Named moves come first, each a turn or a mirror and shown by rows before and after it. Which of them, in which order, take the first row of each pair that follows to the second? Write the first one first, as in the answered first pair.
move Riz:
[ 37.8  42.5  33.9   8.7  -3.0  -3.9 -21.7   1.2 -20.4  -4.4  69.1] |-> [ 55.9  -7.2 -41.3 -22.9 -29.0  14.5 -29.9 -23.8  19.5  17.4  42.3]
[ -7.2 -23.2 -14.2  -9.0  -7.3   3.7   4.4  -1.3  -0.8   6.8  -8.3] |-> [-14.4  -1.3  18.5   3.2   3.6  -4.9   6.5  10.8 -17.2  -3.0   5.1]
[-31.7 -25.3  33.2  17.9  24.3  27.0  -1.3  18.2  -6.5 -27.4 -38.1] |-> [-26.9 -43.9   4.1   4.4  15.0  34.2  -3.6   8.5   9.0 -19.0 -48.9]
move Rufo:
[ -1.1 -62.5 -21.5 -16.0 -22.1  61.4 -10.0 -27.5  16.4   6.7 -39.2] |-> [ 46.8 -60.5 -16.4 -50.5 -17.8  29.3  -8.5 -17.0  21.7  12.8 -28.9]
[-10.9  -1.7  -4.9  15.9  -8.9 -11.4   4.7   6.9  -5.4 -24.1   6.3] |-> [  5.1   0.8  -4.0   3.2  -7.6 -21.0   6.6  10.3  -3.1 -20.6  10.9]
[  1.3 -19.5 -40.2   0.2 -29.5  37.8 -14.2 -34.3  12.7  -4.6 -14.1] |-> [ 42.0 -17.3 -34.2 -28.4 -25.4  10.6 -13.1 -24.2  20.2   0.0  -5.5]
move kere:
[  0.6 -20.8  -5.6 -10.8   0.8  11.6 -42.0  19.6  27.4  12.0 -13.3] |-> [ 13.2 -14.6   8.3 -16.6   6.9  -3.4 -39.0  28.3  24.6   9.0  -9.6]
[  2.3 -30.0  10.3 -14.7   5.4  -9.5  14.4  12.5   7.3 -21.9 -41.5] |-> [ -7.0 -36.6  -5.6  -5.7  -0.1   3.0  12.1   3.1  12.5 -16.5 -43.0]
[-11.4  -8.3  19.1  16.3 -21.8  28.5  -3.1  13.5  -6.2   4.9  11.5] |-> [  2.3 -11.1   5.7   6.5 -30.3  30.1  -7.5   7.6   0.6  14.1  18.8]
[ 2.4 18.6 21.6 12.0 19.0 -3.5 -3.3 -4.6 -9.0 -7.4 19.4] |-> [-15.2  13.0  10.6  23.1  13.1  13.2  -6.7 -12.0  -8.9  -8.3  11.8]
Then:
Between the rows of a pair lie two moves.
[-22.2   5.8 -11.3  15.5 -14.5  16.1 -11.8  -8.5 -10.7  12.8  22.0] |-> [ -3.9   9.7 -14.7   5.1 -15.6   9.2 -13.9  -7.6  -6.6  20.2  30.3] -> kere, Rufo
[  8.5  11.9  46.9 -33.2  13.3   0.3   2.0  19.3 -23.3  -6.6   5.1] |-> [-36.6  -2.4  -2.3  -2.4  -7.5  50.5 -11.5 -13.9 -15.7   5.7  -1.8] -> Rufo, kere
[ 14.0  -4.0   7.4 -32.1  10.3  -8.8  12.1   7.7  13.1   7.2  -6.9] |-> [ -7.2  -9.3 -20.1 -12.8  -1.4  21.8   0.9 -10.7  16.9  16.9  -4.3] -> Rufo, kere
[-27.5   8.2  39.5  32.7  12.4   4.3  13.5  23.5 -14.2 -16.6  -0.6] |-> [-40.1  -2.7  -3.9  44.5  -8.1  36.5  -0.1  -3.6  -1.0  -0.1   1.5] -> kere, Riz
[ 44.5   4.9  -4.0 -16.9  13.2   1.1  14.0  13.3   7.1 -17.6 -15.3] |-> [ 17.7  -1.7 -37.6   5.2  -3.7  34.8   2.5  -9.3  13.7  -4.3 -15.0] -> Rufo, kere
[-16.7 -24.0  -6.1  -5.1  -1.3  -0.4  15.4  -7.2   7.8 -24.5 -58.6] |-> [ 29.0 -21.0 -20.8 -35.3  -7.7 -17.8   9.9  -8.9  20.7  -5.4 -37.2] -> kere, kere
[ -3.6  12.5  42.0 -19.2  34.0  -7.8   0.9   3.5  -8.0 -25.0  -7.3] |-> [-15.1 -25.8 -16.0 -24.3  13.7  21.9  -5.2 -20.7  15.3 -11.1 -33.2] -> Riz, Rufo
[ 21.0   8.8 -21.3  -5.5 -11.0  -2.2 -23.0 -18.2  15.3  22.8  22.8] |-> [ 28.7  18.0  -5.5  -9.1  -4.7 -13.3 -20.1 -13.1   7.9  21.2  29.8] -> Rufo, kere
[  3.3  -4.5 -18.8  17.5   1.8   3.6   3.3 -11.6  14.6   4.0   4.1] |-> [ 21.0   1.0  -0.2   3.7  11.7 -17.5   8.4   0.2   9.6  -0.5   8.7] -> Rufo, kere
